In the rows, zero is written as 128.
Named turns come first, each shown by rows before and after it. Which turns, in which order, take the first row of each pair that follows to the second? Write the first one first, as in the answered first pair.
turn q87:
[148 173 119 124 128 119 140 173 131 115 144 118 145 115  88 124 125 159
 123 156 137 144 100 116 124 145 161 153 101] -> [139 158 124 116 140 122 154 153 138 124 172 157 181 129 127 140 116 160
 155 142 116 133 118  86 156 131 111 127 127]
[143 164 130 149 132 125 146 144  99 121 177 149 137 108 118 144 144 105
 151 150 158 160 135 124 144 117 134  96 118] -> [140 151 124 158 122 113 128 143  96 127 189 139 122 107 148 152 137 104
 154 140 157 138 137 123 151 108 123 109 151]
[159 136 117 140 158 165 160 170 149 161  91  70 117 138  62 116 149 118
  82 110  99 143  98 177 112 145 129  93  81] -> [143 111 127 132 172 168 179 140 159 175 133 122 171 159 124 137 133 117
 129  92  69 126 131 132 156 128  57  58 123]
[118 121 154 163 105 156 158 146 129 105 130 121 140 147 114 131 110 121
 112  88 146 170 148 125 133 143 113  97 140] -> [114 114 150 172  95 145 142 146 126 109 136 115 125 145 131 134 106 122
 115  84 143 158 151 126 137 137 110 110 160]
turn q824:
[114 141 145  99 124 123 133 115 146 131  92 134 148 115 121 144 154 115
 121 126 125 120 106 143 115 134 103 150 147] -> [126 166 134 128 124 137 139 137 132 104 113 105 134 106  90 143 136 116
 118 125 150 133  96 145 123 136 136 141 133]
[146 166 135 191  94 189 114 141 117 146 151  64 131 152  59 113 125 111
  82  74 135 147  85 129 126 162 121 131  92] -> [164  84 125 149 186 127 107 100 131 167 122  83  97 120 178 127 110 141
 137  66 116 143 131 219  98 144 117 145 176]
[126 111 127 147 122 125 105 111 122 155 114 128 121 147 138 122 126 140
 113 119 106 121 124 135 127 133 106 153 140] -> [130 135 121 168 113 139 108 129 113 138 130 111 118 147 108 120 117 136
 106 119 120 127 113 126 132 140 123 146 124]
[123  98 121 117  94 111 108 126 126 110 105 125  99 132 168 145 135 136
  99 143 116  84 127 104 105 101 131 153 143] -> [127 126 118 140  78 129 112 147 117  92 123 107  95 134 131 143 127 133
  89 143 138  95 114  94 115 106 150 144 120]
turn q15:
[123 157 124 125  93 130 125 158 114 115 132 131 133 120 121 129 130 123
 107 163 127 107 119  87 126 126 149 130 108] -> [124 147 130 111  92 129 122 150 118 130 112 136 136 127 118 126 144 120
  93 161 118 109 118  97 112 131 141 134 102]
[120 149 116 137 106 124 116 149 129 112 121 111 103  99 125 121 125 126
 104 150 155 123 104 132 121 132 138 149 100] -> [113 147 113 132 104 117 112 149 129 106 123 118 104  97 137 124 126 126
 109 156 152 112 107 120 124 126 135 153 108]
[ 92 137 145 113  97 126 159 108 147 145 160 123 143 154 131 116 102 130
 145 100 139 124 140  91 120  73  87  91 131] -> [ 96 132 155 105  96 127 158 100 154 160 138 127 145 158 126 108 117 128
 133  95 135 133 139 103 111  82  77  95 122]
turn q292:
[112 109 137 123 146 103 143 171 144 113 132 138 106  93 129 113 147  79
 133 139 103 100  89 110 131 139 130 160  69] -> [118  99 132 139 150  98 132 172 144 115 138 112  84  91 136 112 132  82
 134 120 112 100  86 135 127 137 134 165  86]
[125 133 131 109  93 127 119 144 144 128 119 113 115 137 122 125 141 113
 119 102 146 118  99 125 114 122 143 142 149] -> [141 139 129 109 132 135 143 141 145 118 125 116 123 130 112 124 125 117
 136  99 156 143 111 149 116 132 159 119 139]
[149 120 101 153 133 123 115 115 128 114 146 133 110 112 122 146 122 115
 116  98 124 120  89 184 106 125 146 149 122] -> [145 137 106 121 147 134 147 110 132 101 142 177 151 109 107 141 135 113
 123 126 116 132  93 152 110 132 142 127  87]
[123 115 127 132 168  90  97 115 110  96 121 123 137 115 118 127 139 160
 109 152 137 131 136 110  90 120 174 104 138] -> [115 114 128 129 153  87  89 114 109  98 120 129 139 119 121 129 145 158
 104 158 130 119 134  96  91 116 168 109 135]
Then:
(two turns a pair)
[176 130 123 101 155 131 146 128 133 126 113 111  83 128 101 151 151 127
 128 137 150 176 140 142 108 151 143 156 120] -> [179 142 124 120 148 149 153 131 133 121 137 102  93 135  85 154 142 122
 128 121 156 181 136 132 123 154 136 139 116] -> q824 q15
[123 122  96 186  94 127 103 159  97 121 163  66  95 104 130 165  84 164
 139 130 160 103 123 117 108 139 180 139 156] -> [ 97 149 120 148  52 145 116 158 109 134 128 118 149 125  82 152 135 145
 104 169 138 102 105  51 100 152 157 133  87] -> q87 q292
[110 129 154 105 110 126 137  95 137 214  73 137 141 140  99 107 176 122
  84 110 100 137 106 144  71 162 124 169  86] -> [133  87 133 120 183 103 143  78 138 204 115 128 122 124 175 128 125 146
 145  74 107 146 143 197  85 151 121 149 156] -> q15 q824
[129 117 143 136 177 110 121  86 134 161  93 127 120 107 102 116 140 141
 114 151 150 127 142 152 135 135 138 127 114] -> [121 125 146 149 138 114 103  93 133 173  95 114 114 120  90 114 149 132
  94 145 147 114 127 134 135 132 129 139 112] -> q824 q292
[150 145 141 149 147 136 121 137 148 129  99 124 134 166 120 112 102 145
 101 141 136 117 119 126 130 134 120 135 118] -> [141 143 133 142 142 126 118 139 143 118 108 135 140 163 138 120 100 151
 114 155 132  96 126 103 141 123 117 140 132] -> q15 q15
[173 188 181 133  99 117 135 164  87 129 122  94 119 147 115 142 134 141
 104 128 158 144 150 153  98 142 148 170  75] -> [177 149 179 101 145  87 141 140  99 139 105 119 118 134 171 150 131 155
 132 130 143 145 174 183  86 135 138 173 107] -> q292 q824
[128 161 162 105 135 126 130 119 100 157  65  98 137 140 128  83 178 179
 131 149  88 102  94 132  90 126 143 149 143] -> [137 184 151 127 139 142 141 135  89 130  85  78 130 131  99  81 163 180
 135 150 111 118  89 133 100 133 171 136 127] -> q824 q292
[102 124 122 163 103 147 151 144 159 125 164 110 122 163 143 118 120 142
 132 117 109 105 142  97 183 127  86 111 131] -> [118  99 120 165 135 139 150 132 169 141 145  93  99 157 157 114 113 149
 134  93 111 123 147 159 164 135  94 116 147] -> q15 q292
[134 168 139 198 122 171 135 157 141 152 174  81 150 137 136 106  93  97
 138  80 146 166 143 131 172 139  97  62 121] -> [130 117 140 159 156 132 125 123 152 175 151 115 152 129 214 116  99 106
 166  84 121 144 172 151 156 121  70  74 169] -> q824 q15
[116  76 135 122 157 125 146 102 140 170 134 150 130 128 186 134 122 144
 146 114  98 121 162 138 148 129 119 128 179] -> [118 127 154 155 105 180 157 124 145 176 133 124 147 158  83 113 137 119
  90 100 110 150 125 120 149 158 118 112 106] -> q15 q824
[112  83 139  93 117  99 103 112 138 161  90 146 121 131 169 119 153 122
 119 139  93  87 131 130 112 123 112 170 150] -> [147 135 114 184 133 146 126 151 113 104 174  78  96 122 110 123  87 128
 139  98 150 128 123 153 154 133 161 125 143] -> q15 q15
[156 105 140 155 126 129 113 123 105 189 154 147 107 167 150 130 134 150
 161  68 165 131  92 172 156 130  97 148 168] -> [159 135 146 131 155 156 162 123 107 164 156 190 159 163 106 124 140 149
 173  99 166 161  93 141 168 144 106 105 115] -> q292 q824
[120 134 129  98 124 136 148 138 134 138 118 155 147 127 109 130 131 134
 114 141 123 139 121 100 132 132 116 107 107] -> [125 119 116 136 102 123 111 149 125 143 132  99  92 125 123 133 116 139
 106 113 138 120 117 133 128 123 128 137 143] -> q292 q824
[134 137 114 128 137  92  97 134 137 131 115 133 126 132 144 134 107  93
 125 133 129 145 137 125  98 148 131 124 138] -> [130 141 116 123 134  90  99 136 136 132 112 140 135 136 143 133 112  93
 124 139 127 141 137 113 100 146 128 122 133] -> q292 q292
[142 120 149 116 152 140 149 116 126 134  98 124 148 125 130 124  98 137
 114 104 136 147 125 159 115 150 163 129 111] -> [133 143 150 133 122 154 145 129 119 127 110 119 155 132 104 125 102 129
 101 105 140 144 115 127 126 152 160 127  93] -> q292 q15
[123 138 163 121  67 168 116 100 166 172 106 162 197 183  85 120 180  86
  85  94  76 117 115 109 135 130  52 114 105] -> [162 152 104 215  92 150  83 155 121 103 174  37  81 138  86 134 100 114
 111  70 151 119 109 181 143 117 156 136 159] -> q87 q824
[156 134 123 154 157 145 154 129 125 111 148 105 102 108 109 133  97 134
 149 108 149 162 123 173 121 139 170 105 121] -> [120 122 129 154  61 121  93 133 120 141 132  98  84 129 131 139 132 122
 110 116 128  91 104 120 117 117 132 161 145] -> q292 q292
[ 85 106  91 144  62 120  56 132 125 144 151 147 146 110 189 154 128 109
 109 128 106  77 147  86 103  77 115 167 155] -> [126 138  96 184  79 162  76 151 132 140 130  75 114 109  97 124 115 104
  69  92 145 153 117 175  74 113 170 153  97] -> q15 q824
[153 125 123 135 197 133 152 122 130 117 142 157 133 110 128 151 116 134
 151 110 155 152 158 162 131 137 127 116 128] -> [118 129 147 128 114 139 124 116 140 158 131 178 160 148 120 150 153 113
 109 111 126 112 139  94 138 130  68 136 118] -> q87 q824
[107 106 143 114 142 133 137 107 148 159 143 155 157 120 162 142 122 131
 152 103 101 113 155 133 137 117  95 121 151] -> [ 97 128 142 133  78 133 100 137 141 163 115 108 115 122 113 127 145 121
  96 111 115  98 119 130 111 121 124 165 127] -> q87 q824
[125 139 131 147 131 104  44 139 133 167 103 116 105 112 168 112 135 119
 146 117 127  61 132 140 109 147 124 174 170] -> [155 149 126 139 219 123 103 130 134 136 122 141 134  95 160 112 104 130
 193 114 140 120 157 170 123 162 144 115 154] -> q292 q87
[130 133 118  96 162 131 143 119 123 111 143 173 145 119 122 143 125 137
 162 162 128 130 133  97 141 129 132  95 116] -> [125  94 127  87 136 107  97 105 139 159  95 146 104 129 148 134 148 135
 127 143 110 112 125 145 102 127 115 140 141] -> q87 q15
[134 109 131 119 159 124 128 111 146 148 100 122 114 124 133 116 132 136
 118 123 125 152 125 192 101 131 143 130 127] -> [121 117 107 130 152 104 122 127 121 109 148 134 115 110 169 137 109 147
 158 145 130 113 138 133 140 103 147 127 166] -> q15 q15
[100  88 151  66  97 124 134  73 143 208 111 175 167 178 171 115 118  97
 109  74  88 108 132 123 120 132  38 135 155] -> [119 195 124 141  69 178 162 151  99 111 180 115 157 161  42 109  84  91
  98  99 160 139  93  75 154 147 130 102  76] -> q824 q292
[125 130 108 151  88 133 118 119 134 137 190 116 152 189 155 143 152 125
 133 107  90  97 156  96 175 113  86  92 173] -> [142 130 128 152  93 158 130 109 156 170 153  95 148 203 113 119 164 116
  95  75  89 141 141 156 143 142  85  90 139] -> q15 q15
[111 135 173 176 140 113 140 115 128 148 111 151 119 133 192 116 140 138
 134 131 117 123 124 197 137 121 111 141 167] -> [110 161 180 157 152 137 176 116 129 131 112 186 163 136 155 111 150 130
 139 153 115 145 127 167 147 135 111 112 125] -> q15 q292
[139 151  88 135 177 111 152 151  98  48 162 136 125 102 124 144 100 144
 175 174 160 126 149  97 158 115 194 109 136] -> [116 104 106  78 149  66 111 126 119 101  86 160 113 106 171 135 156 140
 145 199 123  81 149 101 112 104 163 171 154] -> q15 q87
[100 124 122 127 120  86 143 182  63  54 129 159 120  96 136 135 153 142
 164 225 118  89 144  34 147 116 141 159  85] -> [ 90  73 163  83 126  85 146 130 105 132  76 196 156 130 171 127 190 131
 145 187  68  97 155  74 124 129  62 161  96] -> q15 q87
[157  93 154 153 142 163 137  94 167 203  97  87 127 162 122 102 111 125
  97  31 115 175 120 234 111 149  81 106 132] -> [124 167 131 137 136 182 191 123 126 104 186 182 216 145 105 132  97 126
 166 123 125 144 138  53 194 124  89  46  95] -> q15 q292
